In the rows, 128 means zero.
Each path is a new rotation, seen through one point. The rows after it are directions, each followed by how far the rotation turns it, in degrees per step (0 if it stays put).
Each turn is a multiple of 5 degrees from 10 to 175, or 0.
Each row of a path follows its step; steps can be skipped.

step 0: [128 137 120 130 126 125 119 129 137 123 132 130 129 129 130 123 118 130
 118 121 131 130 135 124 135 123 133 127 124 121 133 129 131 133 132 124
 137 138 123 139 139]
step 1: [128 132 125 133 133 116 125 127 137 129 124 123 134 128 118 134 127 132
 122 133 121 122 121 124 133 121 127 139 123 135 122 128 121 121 126 128
 129 136 130 131 138]
step 2: [128 133 126 135 121 124 116 127 139 135 129 125 125 132 134 127 129 129
 122 132 135 127 130 120 124 124 129 129 136 130 125 127 123 119 141 125
 136 124 118 139 132]
step 3: [129 129 123 135 132 116 123 119 133 127 122 123 130 145 126 124 123 123
 115 137 123 124 128 137 128 124 129 133 124 121 130 131 124 129 137 126
 129 129 129 126 131]
step 4: [130 131 133 125 130 119 120 116 133 134 119 124 126 133 129 138 129 125
 128 129 130 133 120 126 117 132 125 128 129 132 125 124 123 130 131 127
 133 138 114 136 126]
step 6: [126 139 128 121 137 120 121 125 135 130 128 118 133 135 126 123 125 117
 124 124 124 125 132 125 120 136 132 126 121 137 134 126 129 136 121 125
 129 134 123 133 129]
step 7: [138 132 135 133 128 123 135 124 132 134 136 118 131 127 126 130 123 133
 117 123 127 131 127 121 132 125 126 136 126 138 118 121 132 136 131 127
 120 130 119 134 130]
step 8: [129 147 124 125 137 127 128 125 131 128 136 129 125 133 133 121 121 138
 122 127 127 122 131 126 124 131 129 128 123 134 132 135 123 129 132 124
 132 123 123 138 139]
step 9: [136 126 121 124 130 117 123 121 132 134 132 123 127 132 128 132 118 129
 125 128 133 127 131 121 126 118 133 144 116 135 129 123 123 128 129 130
 123 133 132 129 133]
[127 126 127 130 131 128 129 128 132 127 127 129 127 127 125 129 126 129
 129 130 129 131 124 124 128 129 125 128 128 129 126 128 130 130 126 129
 127 128 127 127 126] | 125

step 0: [136 135 126 120 131 132 125 130 126 123 126 124 125 124 121 125 129 124
 136 131 139 130 129 132 131 132 132 128 128 134 141 139 126 141 126 123
 130 132 124 122 136]
step 1: [131 136 121 132 122 125 136 132 126 127 140 126 129 117 126 123 122 119
 127 131 131 131 119 130 126 131 122 121 121 128 138 141 131 127 127 130
 124 132 123 128 135]
step 2: [138 138 117 128 134 123 123 125 119 128 132 125 128 123 124 132 131 128
 129 121 133 127 119 124 139 124 122 128 123 127 133 136 121 136 128 124
 132 125 130 134 135]
step 3: [133 133 123 124 135 128 139 135 129 121 127 125 125 129 122 135 122 126
 125 135 136 129 117 125 130 134 127 120 132 130 138 134 121 134 134 134
 129 131 122 127 135]
step 4: [129 138 122 136 127 118 128 129 126 123 137 123 122 126 134 132 129 124
 122 131 121 125 125 121 139 136 123 119 124 125 131 137 129 137 129 131
 125 132 131 121 133]
step 5: [135 137 122 129 137 119 128 127 138 130 123 129 125 129 125 130 122 123
 132 126 135 127 124 122 139 123 117 119 128 135 130 126 128 137 137 127
 133 131 132 131 134]
step 6: [126 133 125 128 131 113 135 135 122 126 127 120 121 130 123 131 117 131
 125 133 126 131 119 120 135 132 129 128 128 136 132 122 133 130 133 134
 120 133 127 123 131]
step 8: [125 138 128 128 132 126 135 131 133 135 126 121 125 120 122 131 120 127
 134 128 137 141 130 130 137 130 120 125 129 137 128 125 137 131 129 129
 124 139 133 126 128]
step 9: [129 135 119 123 127 116 125 132 121 132 127 125 120 123 128 124 123 131
 131 127 132 125 128 128 133 127 139 132 123 141 129 135 134 133 127 126
 116 136 126 124 126]
[129 128 131 130 128 124 128 128 128 131 125 128 127 131 129 131 127 129
 130 131 126 128 128 127 126 129 127 127 126 128 127 126 130 129 130 129
 130 127 129 127 129] | 35
